Some points, each followed by its number:
[ 0.94 -0.23  1.95  0.31 -0.02 -0.10  0.12 -1.06 -0.84 -0.95 -1.15  0.80
  1.49  0.18  0.56  0.75 -0.40  0.77  0.17  0.86 -0.96  1.15 -1.30  2.02
 -0.86  1.72 -1.05 -0.51 -0.97  0.31  0.95] 0
[ 0.65 -0.87  0.95  0.27 -0.50 -0.43  0.32 -0.76  0.80  0.67 -1.14 -2.31
 -0.09 -0.52 -1.08 -2.30  1.35 -0.12  0.51  0.31 -1.94  1.51 -0.01  1.15
  0.79 -2.56  0.20  0.77 -1.26  0.53  0.96] 1
[ 1.39 -0.51  2.32  0.15 -1.13 -0.60 -0.58  0.90  1.30  0.37  2.81 -1.96
 -1.15  0.44 -1.21  0.96 -1.19  0.33  0.10  1.33 -1.86 -0.41 -0.80 -0.05
  0.79  0.92 -0.23 -0.30 -0.93 -0.73 -0.04] 2
[ 1.80 -0.21  3.34  0.04  0.07 -0.82 -0.22 -0.07 -0.91 -0.60 -0.23 -0.89
  1.20 -0.99 -0.72  1.13 -0.92  0.55 -0.15  1.75 -2.20  1.23 -1.20  0.50
  0.34  2.03  0.34  0.57 -1.39 -1.29  0.45] 3
[ 1.32 -0.26  2.49  0.68 -0.11 -0.42  0.26 -1.02 -1.12  0.19 -1.76 -0.69
  1.16 -0.30  0.51  1.01 -0.36  1.02 -0.92  0.79 -1.57  0.93 -0.70  1.15
  0.62  1.54  1.20  0.74 -1.00 -0.39  0.50] 4
[-0.79  0.27 -0.03 -0.18 -0.84 -1.43 -0.91 -1.15  1.36  1.54  0.61 -0.57
 -0.44  1.34  0.89  0.35 -1.11 -0.45 -0.88  0.09  0.57 -1.49 -1.40 -0.91
  0.29 -0.39 -0.34  0.99  1.00  0.03 -1.41] 5
[ 0.23  0.69  1.51  0.14 -0.05 -0.16 -0.20  0.44 -1.19 -1.48 -1.55  1.17
  1.24 -0.76 -1.04  0.45 -1.23  0.84  0.29 -0.53  2.01  0.46  0.12  0.50
 -0.88  2.36  1.60 -0.71 -0.24  0.64  0.05] 6
[-0.04 -1.51 -1.24  0.56 -0.59  2.05 -0.69  1.30 -0.68  1.81  1.23 -0.98
 -0.79 -0.79 -1.11 -1.51  1.53  1.05 -3.22 -0.20  0.27  0.96  2.26 -0.87
  1.77  1.46  1.64  1.83 -1.08  1.58 -0.37] 7
[ 0.73 -0.85 -0.52 -0.38 -1.01 -0.65 -0.15 -0.79  1.92  0.24  0.88 -0.60
 -0.71  0.70  0.51  0.24 -0.63 -0.99  1.08  1.03 -0.80  0.18  0.34 -0.42
  0.44 -0.07 -1.30  0.24  0.00 -0.79 -0.34] 8
[ 0.09 -0.02  0.01  0.18  1.35  1.23  0.43 -0.52 -2.03 -1.21 -0.77  1.86
  1.38  0.32  0.90  1.11  0.33  0.70 -0.18 -0.32 -0.66  0.21 -1.55  0.69
 -1.46  0.19 -1.88 -0.99  1.33 -0.65  0.97] 9
[-0.39 -0.50 -1.78 -0.18 -0.27 -0.69  0.92  0.16  1.52 -0.90 -1.09 -0.04
 -0.85  0.12 -1.20 -2.39  1.15 -0.84  2.96 -0.26  0.62  1.06  1.62  0.87
 -0.38 -2.67 -1.30 -2.04 -1.49  1.78 -0.18] 10
[-1.41  1.71 -1.76  0.30 -0.20 -0.17 -0.14 -0.10  1.04  1.57  0.79  1.19
 -0.65 -0.26  0.35 -0.84  0.07 -0.56 -0.16 -1.39  3.27  0.20  0.93 -0.32
 -0.69 -0.05 -0.07  1.19 -1.00  0.77 -2.71] 11
[ 0.04 -0.60 -1.03  0.95  0.00  1.05  0.12  1.41 -1.63  2.09  0.85 -1.12
  0.17 -1.42 -1.59 -1.50  2.29 -0.12 -3.18 -0.71 -0.12  1.02  1.87 -1.21
  1.50  0.49  1.93  2.52 -0.37  0.97 -0.68] 12
[ 0.42  0.26  2.01  0.15 -1.08 -0.75  0.34 -1.16 -1.47 -0.40 -2.25  0.42
  1.60  0.18 -0.24 -0.06 -0.53  1.18  0.46 -0.95  0.44  1.39 -0.93  1.36
 -1.07  0.42  0.41 -0.26  0.01  1.38  0.05] 13
[ 1.43 -2.78  0.78  0.40  1.07  0.15  0.81  0.36  0.15 -0.53  1.25 -1.70
 -2.12 -1.14  0.29  1.52  0.02  0.46 -0.69  2.16 -2.38 -1.45  0.73 -1.17
  0.78  1.41  0.77 -1.00 -0.11 -0.90  1.99] 14
[-0.56 -0.38  0.18 -0.05  0.56  1.90  0.25 -0.68 -2.47 -1.07 -1.19  1.60
  1.93  1.26  2.05  1.41  0.46  0.70 -0.15 -0.61 -1.00  0.43 -1.84  1.15
 -1.64 -1.16 -2.04 -1.06  1.69 -0.51  1.16] 15
New points follow, each followed by the numbers of its three nearest points above, smallest number first.
[ 0.35  0.28 -0.45 -0.20  0.33  0.50  0.30  0.99 -0.89  0.52  0.65  0.44
 -0.02 -0.47  0.20  0.54  1.04  0.18  0.86 -1.31  0.75  1.55  1.41  0.20
 -0.44  0.82 -0.50  0.75 -0.85  0.56 -1.13] 6 8 11
[ 1.43 -0.75  1.44 -0.34 -0.88  0.08  0.08 -0.11  1.35 -0.05 -0.52 -1.43
  0.22  0.31 -1.30 -0.86  1.19  0.12  1.97  0.35 -2.58  1.98 -0.20  1.21
  0.03 -1.93 -1.30 -0.71 -1.14 -0.36  0.68] 1 8 10
[ 1.29 -2.16  0.63  0.07 -0.64 -0.16  0.68 -1.57  0.62  1.04  0.75 -0.75
 -1.47  0.83  0.91  1.01  0.09  0.79  0.21 -0.04 -0.58 -1.14 -0.36 -0.55
 -0.10  0.53 -0.98 -0.51 -0.25  0.43 -0.18] 2 5 8
[ 0.67 -0.54  1.96  0.07 -1.46  0.17  0.11 -0.06  0.43  0.36 -0.43 -1.72
  1.05  0.14 -1.96 -1.88  0.69  0.32  0.29 -0.16 -1.68  1.42 -0.94  0.68
  0.51 -1.53  0.18  0.40 -0.42  0.66  1.22] 1 4 13
[ 0.26 -0.51 -1.92 -0.66 -0.11 -0.07 -0.62  0.21  1.09 -1.36 -1.16  0.40
 -1.10  1.43  1.33 -0.67 -0.01  0.41  2.84 -0.49  0.28  0.21  1.81  1.04
 -1.16 -1.49 -1.45 -2.38 -0.83  1.04 -0.17] 8 9 10
[ 1.03 -0.87  1.23  0.54 -0.75 -0.79  0.53 -0.85  1.33  0.17 -1.05 -2.72
  0.21 -0.42 -0.99 -1.58  1.00  0.08  0.78  0.66 -2.35  1.48 -0.23  1.17
  0.46 -1.57  0.48  0.57 -1.65  0.42  0.79] 1 4 8
[-0.33  1.11  0.55 -0.72 -0.25 -1.15 -0.26 -1.15 -0.49 -1.02 -2.02  1.58
  1.34  0.95  0.83 -0.08 -0.97  0.20  1.54 -1.30  1.55  0.04 -0.96  0.76
 -1.33 -0.66 -0.90 -0.81  0.87  0.21 -0.62] 6 9 13
[-0.13  1.12 -0.53  0.15 -0.01  0.28  0.74  0.65 -0.60  0.66  1.00  1.41
 -0.38 -0.72 -0.22  0.24  0.59 -0.03  0.34 -1.51  1.63  1.57  1.29  0.64
 -0.40  1.09 -0.58  0.41 -1.30  0.95 -1.36] 6 11 13
[ 0.57  0.62  0.30 -0.57  1.40  0.87  1.41  1.11 -1.12 -1.39  0.12 -0.03
  0.23 -1.27 -0.59  0.48  1.49 -1.19  0.74  0.18 -1.44  0.82  0.12 -0.46
  0.60 -0.90  0.08 -0.50  0.95 -2.49  2.10] 8 9 14
[-1.18 -0.08 -1.91 -0.07  1.19 -0.10 -1.16  1.10  0.19 -1.47 -1.41  0.41
  0.40  0.08  0.69 -2.05 -0.12  0.59  1.63 -0.68  0.17 -0.41  0.81 -0.16
 -2.18 -3.01 -0.43 -2.01  1.03  0.78 -0.16] 9 10 15
[-1.28  0.86  1.11  0.14  1.37 -0.27  0.47  1.09 -2.01 -2.25 -1.48  0.80
  1.45 -2.00 -2.46 -0.29 -1.13  0.39 -1.42  1.12  1.56 -0.64 -0.37  0.10
 -0.17  2.01  2.04 -0.37  0.45  0.51  1.37] 4 6 13
[-0.19 -0.59  0.52 -0.63 -0.86 -1.09 -0.70 -0.93  1.09  0.86  0.25 -0.84
 -0.32  1.05  1.22  0.36 -1.56 -0.62 -0.48  0.36 -0.17 -1.63 -0.65 -1.35
  0.85 -0.15  0.27  1.04  1.87 -0.22 -0.23] 2 5 8
[ 0.57 -0.55 -0.02 -0.26  1.45  0.96  1.08  1.69 -1.31 -0.89  0.17 -0.82
  0.06 -1.94 -1.61  0.22  1.28 -0.99 -0.88  0.82 -1.29  0.08  0.76 -1.21
  1.06  0.36  1.46 -0.20  0.46 -1.37  2.37] 3 12 14
[ 0.91 -0.76  1.02 -0.09 -0.72 -0.49 -0.47 -0.55  0.90  0.87  1.00 -1.02
 -0.25  0.57  1.16  0.91 -0.68 -0.09  0.49  0.68 -1.00 -0.31 -0.32 -0.25
 -0.15  0.29 -1.30  0.31  0.47 -1.44 -1.01] 2 5 8
[ 0.11  0.10  0.25 -0.74  0.11 -0.68  0.99  0.16 -1.51  1.20 -0.90 -0.22
 -0.20 -1.00 -0.65 -0.09  0.83 -0.59 -0.21 -1.68  0.89 -0.12  0.84 -1.27
  0.80  0.38  1.87  1.86  1.04  1.09 -0.59] 6 12 13
[-1.50 -0.49 -2.24  0.28  1.37  0.03  2.09  1.04 -0.51 -1.76 -2.52  0.30
  0.09 -1.32 -1.98 -3.30  1.65  0.17  0.49 -0.83  1.42  0.15  1.12  0.39
 -0.60 -2.26  0.47 -1.96 -0.56  2.35  1.58] 1 6 10
[ 0.35  0.67  0.17  0.68  1.42 -0.26  0.74 -0.90  0.59 -0.12  0.61  1.06
 -0.44 -1.32  0.72  1.61  0.09 -0.07  0.89  0.42  1.15 -0.49  0.13 -0.18
 -0.44  2.34 -0.78 -0.41 -0.65 -1.89 -0.84] 0 6 8
[ 0.45 -0.40 -0.31 -1.06 -0.02 -0.80 -1.36  0.83  1.26 -0.22 -0.02 -1.00
  0.15  0.34  0.54 -0.71 -0.09 -0.90  2.03  0.75 -1.65  0.70  0.64  0.39
 -0.52 -2.03 -1.48 -0.44 -0.03 -0.79 -0.25] 1 8 10
[-1.77 -0.26 -1.74 -0.64  2.00  0.49 -0.03  2.10 -1.65 -2.05 -0.05  1.42
  0.21 -0.51  0.16 -0.70 -0.47  0.13 -0.21  0.15  0.97 -1.58  0.04 -1.11
 -1.12 -0.91  0.16 -1.19  2.53  0.33  1.30] 6 9 15
[ 1.16  2.01  1.48 -1.26  0.19 -0.64  1.10  1.51 -0.88  0.09 -0.25 -0.13
  0.81 -1.94 -3.03  0.00  1.24 -1.40  2.19 -1.87  0.72  1.37  0.57 -0.64
  0.94  0.23  1.34  0.87 -0.02 -0.79 -0.12] 3 6 13
[ 0.25 -0.62 -1.13 -0.30 -0.80 -0.30  0.54  0.35  1.39 -0.21 -1.13 -1.06
 -0.16  0.28 -1.89 -3.34  1.31 -0.03  2.83 -1.08  0.47  1.84  1.39  0.81
  0.12 -3.36 -0.84 -1.01 -0.96  1.73 -0.02] 1 8 10
[ 0.37 -0.72  0.58  0.11  0.00 -0.86 -0.04  0.40 -0.92  1.08 -0.42 -2.17
  0.37 -1.01 -1.53 -0.72  1.01 -0.49 -2.97  0.13 -1.66 -0.34 -0.20 -0.94
  1.44 -0.58  2.61  2.38  0.30  0.65  0.42] 1 7 12
[-0.56 -0.37 -0.13 -0.39 -1.59 -0.58 -0.89 -0.54  1.03  1.21  0.57 -0.37
 -0.16  1.31  0.67  0.47 -1.25 -0.27 -0.54  0.03  0.18 -1.42 -0.69 -1.25
  0.52  0.04  0.15  0.98  1.33 -0.32 -1.37] 2 5 8
[-1.43  0.92 -1.78 -0.03 -1.27  1.00 -0.28 -0.12 -0.14  0.14  0.55  1.98
 -0.09  2.42  1.10 -1.16  0.25  0.18 -0.50 -1.71  2.11  0.46 -0.32  0.52
 -1.07 -0.73 -1.91  0.05  0.18  1.77 -1.27] 5 9 11
[ 0.76  0.83 -1.04 -0.52 -0.96 -0.02  1.31 -1.61  0.91  0.25 -0.92  0.94
 -0.03  0.14  0.40  0.66  0.81 -1.76  1.44 -1.15  0.70  0.53  0.46 -0.19
  0.81 -0.32 -0.90 -0.40 -0.17 -1.28  0.09] 5 8 11
[ 0.35 -0.62  0.63  0.45 -0.30  0.57 -1.34 -1.25  0.47 -0.82 -1.75  0.46
  1.07  1.11  2.27  0.46 -1.09  0.50 -0.34  1.98 -1.56  0.11 -0.68  2.28
 -0.24  0.87 -1.16 -1.16 -0.45 -0.07  1.53] 0 4 9
[-1.27  3.06  1.65 -0.16  0.00 -1.52 -0.08 -1.46  1.15  0.81  2.05  1.29
 -0.60 -0.12 -0.16  2.06 -1.87 -0.14  0.96 -0.44  2.00 -1.07 -2.45 -0.19
  0.10  0.81  0.64  0.87  0.14 -1.22 -2.22] 5 8 11
[ 0.84 -1.74  1.09 -0.05  0.15  0.55  0.90  1.32 -0.56 -0.85 -0.53 -1.64
  0.44 -0.89 -2.89 -2.26  1.71  0.23  0.68  0.04 -2.56  1.60  0.44  0.39
  0.79 -2.23  0.89 -0.74 -0.05  0.41  2.13] 1 4 10
[ 1.13 -0.17  1.72  0.45  0.68 -1.05  2.08 -1.28 -1.43  1.22 -0.20 -0.67
 -0.35 -1.85  0.17  2.09  0.18 -0.20 -1.07 -0.28 -1.01  0.06 -0.37 -0.56
  1.00  1.87  2.27  1.34 -0.53 -1.12 -0.29] 3 4 14
[-0.69 -0.18 -0.33 -0.28 -0.83 -0.33 -0.27 -1.30  0.14  0.63 -0.20  0.19
 -0.87  1.50  1.48  0.34 -1.36 -0.24 -1.01  0.09  0.77 -1.94 -0.53 -0.66
  0.32  0.00  0.24  0.20  1.38  0.00 -0.34] 5 8 11
[ 0.52 -0.99  0.58  0.48 -0.93 -1.35  0.29 -0.89  1.96  0.94 -0.55 -2.72
 -0.30 -0.36 -0.93 -2.01  0.62 -0.29  1.01  1.25 -2.48  1.01 -0.01  0.46
  0.85 -1.39  0.25  0.97 -1.29  0.58  0.68] 1 2 8
[-0.12 -0.80  0.55 -0.11 -2.00 -0.23 -1.33 -0.48  1.13  1.80  0.67 -0.95
  0.08  1.49  0.88 -0.56 -1.11 -0.08 -1.15  0.11 -0.32 -0.96 -0.49 -1.13
  1.25 -0.09  0.40  1.51  0.82  0.29 -1.01] 2 5 8
